In the rows, zero is written as 128.
One hidden turn or mirror swaps the rows below in pairs. Which row is each named row swapped with?
The rows were stretched afterwards, more along some directions than others.
buva: [139 129 119 122 135 164 109 103 164 141 127 152 153 137 113 115 129 125
 146 131 119 146]
kabug: [112 130  92  92 130 143 104 132 140 132 117 137 152 123 132 124 123 139
 124 130 121 118]
demit: [165 133 137 113 124 161  92 121 130 168 133 133 162 157  95 130 101 117
 127 147 123 146]
Guva: [118 119  96 126 139 139 123 118 140 133 124 147 153 135 129 100 151 107
 115 146 131 145]
nav: [100 125  94  99 137 135 110 121 138 161 135 126 150 123 138 109 110  89
 127 130 119 147]
Dif: [155 118 138 113 128 157  96 135 120 172 131 144 162 153  88 127 104 101
 127 141 118 157]
mubiv: [149 122 123 122 118 176  77 130 155 164 133 134 161 129  95 124 114  93
 113 125 136 157]
temal: [115 127 103  97 130 151  96 127 149 151 126 120 146 106 124 122 119 124
 124 129 120 131]
bok: [109 131  92  96 135 139 106 128 148 135 120 135 149 112 134 121 121 143
 125 126 119 119]
Potu: [142 127 113 122 135 168 106 116 166 143 124 160 157 136 109 120 135 125
 145 125 131 145]
gunu: [136 133 125 120 132 147 120 100 144 135 139 134 147 130 137 103 134 121
 118 151 117 150]
lol: [107 131 104  97 135 130 111 121 133 161 137 111 150 123 135 111 110 101
 119 135 125 139]
Vunu: [134 115 148 119 135 149 113 105 139 134 138 133 156 123 104 112  99 136
 106 116 127 164]
vusa: [165 126 140 113 121 164  97 116 123 168 139 132 166 163  95 127 100 112
 121 155 117 152]
Lume: [157 123 146 108 125 162 108 113 136 157 130 147 165 139  93 115 107 102
 120 136 135 164]
roveb: [137 129  94 120 136 161 111 131 164 139 107 172 164 140 108 115 143 119
 142 126 140 128]
giru: [137 115  74 111 110 162 101 140 161 152 125 168 164 148 129 118 132  99
 133 131 132 134]
fegos: [128 114 114 110 131 137 115 121 134 126 133 138 169 128 115 106 101 126
 104 121 122 166]
Zovi: [154 124 129 130 113 170  94 129 139 152 137 154 165 153 101 126 126  91
 108 131 137 164]
pateg: [117 139 111  99 132 131 113 132 135 159 126 116 151 128 127 115 120 110
 115 135 132 127]
moges: [120 110 134 119 137 135 116 109 137 126 135 133 155 117 109 101 107 135
 102 113 126 159]
ravon: [151 135 121 124 136 154  99 103 172 147 136 135 161 135 122 103 121 139
 119 120 116 135]
pogaf: [159 123 133 105 122 159  93 129 122 168 132 141 163 157  94 125  97 110
 123 144 119 148]
zekor: [121 101 102 124 142 140 122 137 135 152 117 160 161 142 100 108 139  95
 125 142 125 155]
dazab: [115 121  98  96 124 153  96 132 143 150 122 121 150 117 120 125 118 123
 125 133 119 130]
Toneb: [136 112 119 113 118 168  83 130 147 164 128 122 156 119  96 121 116 101
 115 130 131 153]
kipu: [129 134 111 119 138 146  96 107 163 145 144 124 154 134 127 105 127 128
 115 116 119 127]
sukuv: [122 104 101 125 150 137 123 137 135 146 111 166 158 137 102 101 141 102
 123 140 125 150]
fov: [131 128 114 127 140 139 123 110 147 136 125 141 152 129 131  95 147 115
 115 154 124 148]
Fem: [133  97 117 119 136 146 110 144 121 159 117 158 161 143  87 111 123  95
 123 137 120 161]
Damed: [158 123 145 110 125 167 106 114 143 162 129 149 164 138  90 117 104  99
 125 134 133 165]
melu: [148 129 131 127 116 156 100 140 136 156 131 155 162 155 108 127 130  95
 109 137 136 159]
nus: [131 131  86 115 132 139 115 144 155 142 108 155 162 145 115 113 143 123
 129 127 144 114]
Gisuf: [154 114 137 112 124 158  96 133 118 166 129 139 163 158  85 126 105 106
 124 143 116 152]
Puva: [139 123  97 109 121 144 123 120 138 151 117 111 160 141 109 125 123 119
 114 163 158 152]
nop: [160 132 132 108 123 160  92 119 126 166 133 128 161 163 102 132 104 119
 124 150 120 142]
zunuv: [116 125  95  89 128 147 102 131 143 143 122 136 150 116 128 121 113 133
 123 129 118 125]
fup: [129 136 111 122 135 153  89 108 160 158 144 123 158 145 120 113 126 115
 120 124 122 131]
pirum: [158 124 136 111 127 159  92 132 117 171 129 143 160 161  93 130 105 104
 125 147 118 158]
lepiz: [146 108 122 123 125 145 106 113 153 140 143 151 167 153 103  93 133 120
 104 130 122 131]
riri: [143 109 123 113 119 153  85 149 159 164 138 132 158 122  98 120  98 113
 117 101 128 154]
Zubop: [119 123  88 110 126 145 117 124 129 152 119 116 150 131 127 118 110  96
 136 147 149 149]
bapa: [140 127  87 116 129 154 111 142 159 143 104 166 164 147 110 117 140 114
 137 128 146 123]
mased: [139 134 125 117 110 154 102 140 128 155 139 148 154 156 122 134 126  94
 116 139 133 153]
lonot: [133 129  85 109 128 144 111 147 151 148 107 153 160 144 116 114 141 119
 129 127 151 111]
sav: [114 135  98 117 128 151  87 120 154 158 143 115 149 142 125 122 130 103
 132 125 134 129]
verok: [117 137 101 115 120 153  88 124 149 162 139 118 149 150 119 132 125  97
 135 130 135 130]
mapef: [148 130 124 118 139 154  96 106 164 148 140 142 162 133 124 100 114 137
 117 110 110 139]
riv: [146 130  93 118 129 160 110 138 159 146 110 166 161 148 111 121 138 115
 140 127 142 130]
Pes: [141 136 127 125 117 156 102 135 134 151 136 149 158 159 120 136 135  95
 112 145 134 154]
volek: [157 135 142 110 137 157 114 114 145 156 127 149 161 129 115 110 103 120
 127 131 111 160]
pofim: [137 122  98 117 120 153 115 124 131 160 117 125 154 139 113 123 110  95
 134 152 153 160]
Zupa: [157 126 142 108 129 163 113 116 144 156 127 152 164 129 101 116 100 113
 128 132 126 165]
pez: [146 118 124 123 117 173  83 122 156 162 136 127 163 126  95 119 117  91
 115 130 133 157]
buro: [106 126  89  93 127 144 108 133 141 134 122 136 153 118 133 121 121 132
 121 131 121 121]
pok: [164 144 135 120 130 162  86 113 134 163 128 131 152 158 107 131 110 126
 129 141 130 139]
por: [136 131 114 122 139 148  97 104 165 146 140 129 159 139 123 102 124 129
 114 119 117 132]
Tik: [109 137  93 103 143 138 104 132 144 123 109 150 144 119 137 119 130 148
 128 115 127 114]
Gedem: [135 105 101 116 143 136 124 128 163 153 115 131 150 114 107  95 128 130
 134 139 131 142]
led: [130 136 117 126 139 145 121 105 145 131 131 136 151 135 136 105 148 113
 117 159 124 145]
peres: [101 124  93  95 132 134 110 123 131 160 135 126 152 127 141 112 111  90
 124 132 122 150]
lefab: [114 129 100  94 130 148  97 132 142 141 118 129 148 113 124 122 123 129
 121 132 124 128]

pofim swaps with moges
dazab swaps with Gisuf
Puva swaps with fegos
pateg swaps with volek
Zubop swaps with Vunu
giru swaps with lepiz
peres swaps with Lume

